Which row each row swaps with, under one turn or mirror:
The rows were stretched afterwards, more along some directions than others.
suges: [-0.64 -1.33  0.37 -0.06 -0.06  1.98 -0.45 -0.17 -0.36  0.78 -0.77  1.09
 -0.78  0.46  0.72  1.73 -0.46  0.06]
Vutor: [-0.32  0.08  0.07  1.20  0.46  3.37 -0.68  0.73 -0.66 -1.67 -0.67 -1.02
  0.64  0.71  0.88  0.88  0.11 -0.11]
fezi: [-0.57 -0.43 -0.48  0.41  0.31  2.47 -0.58  0.97 -0.43 -1.84 -0.48 -0.38
  0.33  0.30  0.45  0.97 -0.54 -0.23]
nuga: [ 0.23 -0.08 -1.66 -1.24  0.34  0.55 -0.06  0.09 -1.57 -1.58 -1.08 -1.47
  1.76  0.84  0.33  0.96  0.45 -0.30]
Tatam: [-0.31 -0.18 -0.83 -0.48 -0.37  2.25 -0.97 -0.12  0.73  0.77 -0.61 -1.20
  1.41 -0.35  0.96  0.83  1.06  0.21]
seli: [ 0.38 -0.61  0.47  0.54  0.24  1.83 -0.80  2.09 -0.34 -0.21 -1.22 -0.17
  2.65  2.48  1.59  2.14 -0.85  0.56]
suf: [-1.25 -0.85 -1.10  0.07 -0.41  0.54  1.67 -0.59 -1.10 -1.81 -0.51 -0.73
  1.60  1.12 -1.10  1.03 -0.03 -0.42]
divov: [-0.29  0.16  1.15 -0.38  1.28 -0.02 -0.82  1.23 -1.32 -0.75 -0.44  1.01
 -0.12  0.32 -0.60  0.82  0.41 -1.49]
Zan: [ 0.14  0.75  0.79  0.88  0.08  3.15 -0.77  0.11 -0.73 -1.69 -0.91 -0.79
  0.58  1.26  1.25 -0.18 -0.50 -0.82]
dib: [-0.14 -0.02 -1.05 -0.82 -0.42  1.79 -0.21 -0.16 -0.16 -0.90 -0.86 -0.86
  2.84  0.20 -0.45 -0.05  1.48  1.24]
kebif: [-1.38 -0.76 -1.53 -0.18 -0.59  0.38  0.62 -0.96 -2.08 -2.83 -0.89 -0.52
  1.02  1.23  0.01  1.73 -0.01 -0.12]
dut: [-0.51 -1.14 -0.47  0.24 -0.04 -1.48  0.01  1.08 -2.74 -1.73 -1.96  0.35
  2.38  2.56 -0.08  1.77  0.13 -0.24]
baro: [ 0.27 -0.86 -0.99  0.80 -1.10 -0.82 -0.34  0.66 -2.87 -2.28 -1.90  0.11
  2.31  2.68  0.48  1.73 -0.40  0.96]
Vopib: [ 1.18 -1.51 -0.30 -1.45  0.23  2.77 -1.31  0.28 -0.30 -1.03 -0.82 -0.38
 -0.01  1.20  1.27  1.60 -1.45  0.77]
reb: [ 0.72 -1.15 -2.08 -2.42 -0.38  0.32  0.04 -0.64 -0.19 -1.05 -0.69 -1.19
  1.88  0.61 -0.76  1.06  0.37  0.62]
muti: [-0.69 -0.08  0.84  0.17 -0.48  1.39 -0.99 -0.42 -0.71 -0.10 -0.31  1.00
 -1.28  0.49  1.48  1.33 -0.58  0.93]
lam: [ 0.05 -0.19  0.54 -0.41 -1.29  0.96 -0.37 -0.71  0.40  0.24 -0.12 -1.10
  2.56 -0.02 -0.19 -1.06  0.67  1.06]
kod: [ 0.10 -0.48  1.09  0.04 -0.25  2.18 -0.51 -0.12 -0.67  0.59 -0.49  1.68
 -1.16  0.46  0.41  1.24  0.17  0.23]
zun: [-1.41  0.04 -1.01  0.74  0.40  0.25  1.31  0.36 -1.76 -2.11 -1.03 -0.94
  1.98  0.52 -0.83  0.60  1.09 -0.58]
nede: [ 0.41 -0.14  0.70  1.33  0.03  1.58 -0.27  2.15 -1.49 -1.01 -0.94 -0.10
  2.50  2.91  1.43  3.04 -0.92  0.88]
tupop: [-0.27  0.29 -0.01  0.45 -0.35  3.63 -0.63 -0.16 -0.30 -1.65 -0.48 -1.06
  0.66  1.07  2.25  1.15 -1.09  0.36]
vin: [-0.93 -0.02  0.13 -0.32 -0.31  0.20  0.60 -0.29  0.43  0.48 -0.55 -0.61
  2.72  0.43 -0.85 -0.88  1.58  0.36]
baz: [ 0.40 -1.24  0.01  0.28 -0.37  0.86 -1.93  0.33 -2.23 -2.54 -1.72 -0.36
  2.12  1.17  0.81  1.97  0.13  0.74]
buzi: [-0.67 -0.09 -0.31 -0.73 -0.92  1.95 -0.76  0.76  0.79  1.26  0.19 -0.37
  1.39  0.60  0.11  1.00  1.84  0.89]
zabo: [-0.99  0.49 -0.53 -0.63 -1.20 -0.67 -0.04 -1.75 -0.65 -0.92 -0.90  0.47
  1.26  1.28 -0.23  0.12  0.05  1.39]
Gebe: [-0.30 -0.06 -0.52 -0.95 -0.37  1.86 -1.35  0.32  0.49  0.49 -0.13 -1.48
  1.02 -0.03  0.88  0.80  1.41  0.71]
Sufam: [-0.40  0.02  0.15  1.84  0.24  1.64  0.60  0.99 -1.90 -0.58 -1.34  0.44
  3.21  1.84  1.00  2.94 -0.39  0.77]
girad: [-1.50 -0.53 -1.55  1.42 -0.03  0.59  1.45 -0.32 -2.25 -1.93 -1.25  0.04
  1.19  1.14 -0.89  1.04  0.57 -0.15]
pefel: [-0.61 -1.00  0.24 -0.33 -0.31  1.77 -0.58  0.05 -0.36  0.84 -0.31  1.06
 -1.13  0.76  0.87  1.56 -0.53  0.82]
Duk: [ 1.53  0.35  0.65 -1.35  0.39  2.45 -1.26  0.27 -0.53 -0.79 -0.55 -0.36
 -0.67  0.65  1.58  0.29 -1.34 -0.39]
sil: [-1.47 -0.52 -2.14 -0.25 -0.50  1.41  1.16 -0.94 -1.38 -1.78 -1.70  0.68
  1.18  1.47 -0.64  1.61  0.59  0.41]
Mor: [-1.04  0.61 -1.35 -0.96 -0.54 -0.84 -0.73 -0.85 -0.34 -0.87 -0.97  0.15
  0.66  2.14 -0.01  0.72 -0.34  1.54]
devi: [-0.50 -0.30 -0.57 -0.19 -0.61  2.80 -0.62 -0.24  0.66  0.95 -0.18 -0.65
  1.63 -0.57  0.18  1.18  1.40  0.15]
Zem: [-0.40  1.16  1.81 -0.26  0.75  1.63 -0.80  0.24  0.58  0.24 -0.55 -0.28
  0.53  2.58  1.18  1.20 -0.60  1.58]
miv: [-0.83 -0.07  1.80 -0.43  0.25  0.19 -0.86  0.91 -1.48 -0.89  0.59  0.61
 -0.16  0.21 -0.44  0.84 -0.15 -1.29]
med: [-1.01 -0.10  1.62 -0.48  0.75  0.55 -1.09  1.05 -0.65 -0.56  0.14  0.86
 -0.45  0.33 -0.26  0.30  0.15 -1.44]
peta: [ 0.08 -0.20  0.49  0.35 -0.50  1.65 -0.71  1.42 -0.86 -0.69 -0.77  0.59
  2.05  2.99  1.53  2.43 -1.40  1.46]
Kizo: [-0.15 -0.41  0.46  0.34 -0.93  1.42 -0.19 -0.03 -0.63  0.59 -0.56  1.66
 -0.55  1.01  0.77  1.79 -0.78  0.93]
gomi: [-0.25 -1.18  0.22  0.89 -0.33  1.02 -0.32  1.30 -1.62 -1.01 -0.88  0.82
  1.88  2.94  0.89  3.01 -1.96  0.66]
Muzot: [-0.31  0.74 -0.14 -0.34  0.29  4.04 -1.25  0.38 -0.23 -1.84 -1.05 -0.78
  0.61  0.77  1.32  1.13  0.58 -0.20]
Kivas: [-0.20 -0.20  0.11 -0.35 -0.55 -1.05 -0.76  0.68 -2.69 -2.49 -1.52 -0.48
  2.63  2.65  0.31  1.45  0.58  0.60]
kemo: [ 0.16  0.23 -0.83 -0.51 -0.91  1.88 -0.59 -0.33  0.40  0.58 -0.39 -0.63
  1.63 -0.33  0.04  0.49  2.03  0.72]
gumur: [-0.54 -0.45  1.30 -0.22 -0.77  1.41 -0.93  0.30 -0.93  0.70 -0.42  1.44
 -1.22  1.04  0.49  0.43  0.57  0.31]
Velug: [-1.30 -0.82 -1.48  0.51 -0.40  0.22  1.70 -0.86 -1.69 -1.83 -1.20  0.21
  1.80  1.82 -1.40  1.07  0.23 -0.39]
Nub: [ 0.23 -0.14  0.41  0.65 -0.56 -0.09 -0.77  0.48 -2.34 -1.96 -1.71 -1.26
  3.18  2.33  0.92  0.80  0.08  0.32]
kulus: [-0.04  0.52  0.00  0.33 -0.45  2.57 -0.75 -0.09 -0.65 -2.03 -0.39 -1.10
 -0.12  0.41  1.22 -0.46 -1.15 -1.00]
Gub: [-0.56  0.07  1.05 -0.75  1.06  1.32 -1.01  1.13 -2.06 -2.09 -0.43  0.57
  0.01  0.44 -0.39  1.23  0.78 -0.87]
gev: [ 0.37 -0.22 -0.21 -0.36 -0.12  0.85  0.24 -0.21  0.81  0.73 -1.02 -0.54
  2.93  0.36 -0.64 -0.46  1.21  1.09]
medi: [-0.30 -0.83  1.02  0.31 -0.59  2.38 -0.76 -0.84 -0.85  0.49 -0.86  1.08
 -0.82 -0.07  0.58  0.59  0.10 -0.16]
semu: [ 0.17  0.30 -0.27 -0.46 -0.92  1.49 -1.07  0.21  0.29  0.11 -0.35 -1.00
  1.62  0.18  0.67  1.20  1.25  0.86]
dom: [-0.86  0.19 -0.53 -0.39 -0.60  1.45 -0.59 -0.18  0.71  0.28  0.14 -1.06
  1.64  0.12  0.78  1.71  1.18  1.57]
Zut: [-0.45  1.23  1.89 -0.57  0.31  1.96 -1.30  0.27  0.53 -0.45  0.12 -0.24
  0.79  1.25  1.07  1.36 -0.21  0.71]

divov is swapped with gev
Vutor is swapped with girad
Zan is swapped with Velug
baro is swapped with nede
nuga is swapped with Vopib
suf is swapped with kulus
medi is swapped with devi
Zem is swapped with Mor
Zut is swapped with zabo
Gub is swapped with dib

